[[-46   2  29  34  40 -12 -19]
 [ 10  29  43  17 107  76 -38]
 [ 26  27 -32 -40  -5  22  31]
 [-55   6  29  35  41 -18 -15]
 [ -9 -11 -24   1 -10  -7   2]
 [ 51  55 -53 -72   1  48  54]
 [ 22  -1 -31 -15  11  31   1]
 [ -6  18 -27 -26 -23 -14  33]
 [ 38   9 -23 -17  43  63  -9]
 [ 67  47 -60 -71  14  69  42]]
->
[[ 51  55 -53 -72   1  48  54]
 [ 67  47 -60 -71  14  69  42]
 [ 10  29  43  17 107  76 -38]
 [ 26  27 -32 -40  -5  22  31]
 [ -6  18 -27 -26 -23 -14  33]
 [ 38   9 -23 -17  43  63  -9]
 [-55   6  29  35  41 -18 -15]
 [-46   2  29  34  40 -12 -19]
 [ 22  -1 -31 -15  11  31   1]
 [ -9 -11 -24   1 -10  -7   2]]

[[ 99  39 -47 -69  30  91  28]
 [ 13  54   1 -54 -22  -9  60]
 [-26  35  76  26  75  18 -20]
 [-77 -42  72  97  48 -29 -75]
 [-51   6  91  63  79   3 -51]
 [ 81  28 -17 -36  65  99  -5]]
->
[[ 13  54   1 -54 -22  -9  60]
 [ 99  39 -47 -69  30  91  28]
 [-26  35  76  26  75  18 -20]
 [ 81  28 -17 -36  65  99  -5]
 [-51   6  91  63  79   3 -51]
 [-77 -42  72  97  48 -29 -75]]

[[  90   -4    4  -37  -18   85  -36]
 [ -36  -90  -26   62   13  -10  -55]
 [ -14  106   36  -42   -4  -29   75]
 [   4  -33   45   42   53   37  -74]
 [  59   41  -23 -107  -63   27   45]
 [  49   61  -18 -112  -55   13   60]
 [ -28   63  -13  -45  -37  -42   76]
 [   3  -20   67   40   61   40  -67]
 [ -18   22   92   55   98   -1  -28]
 [  88    7    1  -48  -24   75  -21]
 [  80   15   -2  -48  -24   73  -16]]
->
[[ -14  106   36  -42   -4  -29   75]
 [ -28   63  -13  -45  -37  -42   76]
 [  49   61  -18 -112  -55   13   60]
 [  59   41  -23 -107  -63   27   45]
 [ -18   22   92   55   98   -1  -28]
 [  80   15   -2  -48  -24   73  -16]
 [  88    7    1  -48  -24   75  -21]
 [  90   -4    4  -37  -18   85  -36]
 [   3  -20   67   40   61   40  -67]
 [   4  -33   45   42   53   37  -74]
 [ -36  -90  -26   62   13  -10  -55]]

[[ -77   51   30    9   12 -100   84]
 [  88   13  -11  -55  -31   73   -4]
 [ -27   24   94   53   94   -6  -24]
 [ -32   60  -22  -44  -40  -46   76]
 [  81   14    2  -46  -25   77  -16]
 [  -7   -1   85   49   83   23  -56]
 [ -12  -50   32   54   48   24  -70]
 [  87    6    2  -42  -17   79  -26]
 [ -13    1   83   50   88   18  -53]
 [ -33   33   87   54   95  -13  -14]]
->
[[ -32   60  -22  -44  -40  -46   76]
 [ -77   51   30    9   12 -100   84]
 [ -33   33   87   54   95  -13  -14]
 [ -27   24   94   53   94   -6  -24]
 [  81   14    2  -46  -25   77  -16]
 [  88   13  -11  -55  -31   73   -4]
 [  87    6    2  -42  -17   79  -26]
 [ -13    1   83   50   88   18  -53]
 [  -7   -1   85   49   83   23  -56]
 [ -12  -50   32   54   48   24  -70]]

[[-51  46   5   6   7  24 -20 -22   8]
 [ 11   6  -9   3  -9  -4   7   7 -11]
 [ -4  -8  12  40  -5  14 -59  11   8]
 [-29 -14  37 -16  -3 -44 -16  -6   2]
 [  9   0  10  48  26   3 -53 -21 -90]
 [ 36 -22 -38 -18 -34  26  -7   4   4]
 [ 31 -24  27  10  24  -2 -18  -2 -32]]
->
[[-51  46   5   6   7  24 -20 -22   8]
 [ 11   6  -9   3  -9  -4   7   7 -11]
 [  9   0  10  48  26   3 -53 -21 -90]
 [ -4  -8  12  40  -5  14 -59  11   8]
 [-29 -14  37 -16  -3 -44 -16  -6   2]
 [ 36 -22 -38 -18 -34  26  -7   4   4]
 [ 31 -24  27  10  24  -2 -18  -2 -32]]

[[107   2 -51  66 110]
 [ 41  33  17  40  46]]
->
[[ 41  33  17  40  46]
 [107   2 -51  66 110]]

[[ 28  11]
 [-30  97]
 [ 17  -2]
 [-10 -18]]
->
[[-30  97]
 [ 28  11]
 [ 17  -2]
 [-10 -18]]

[[  88   48  -92   27   38]
 [-102 -104  -64   98   68]
 [  29   25   58   -9   12]
 [ -82  -81  -67   74   48]
 [  87   53 -112   12   14]]
->
[[  87   53 -112   12   14]
 [  88   48  -92   27   38]
 [  29   25   58   -9   12]
 [ -82  -81  -67   74   48]
 [-102 -104  -64   98   68]]

[[-28   6   8   1 -14 -58]
 [ 12   8  11 -23  23  86]
 [-25 -13  -5  -8 -12 -47]
 [ -2  42 -14  21 -19   2]]
->
[[ -2  42 -14  21 -19   2]
 [ 12   8  11 -23  23  86]
 [-28   6   8   1 -14 -58]
 [-25 -13  -5  -8 -12 -47]]
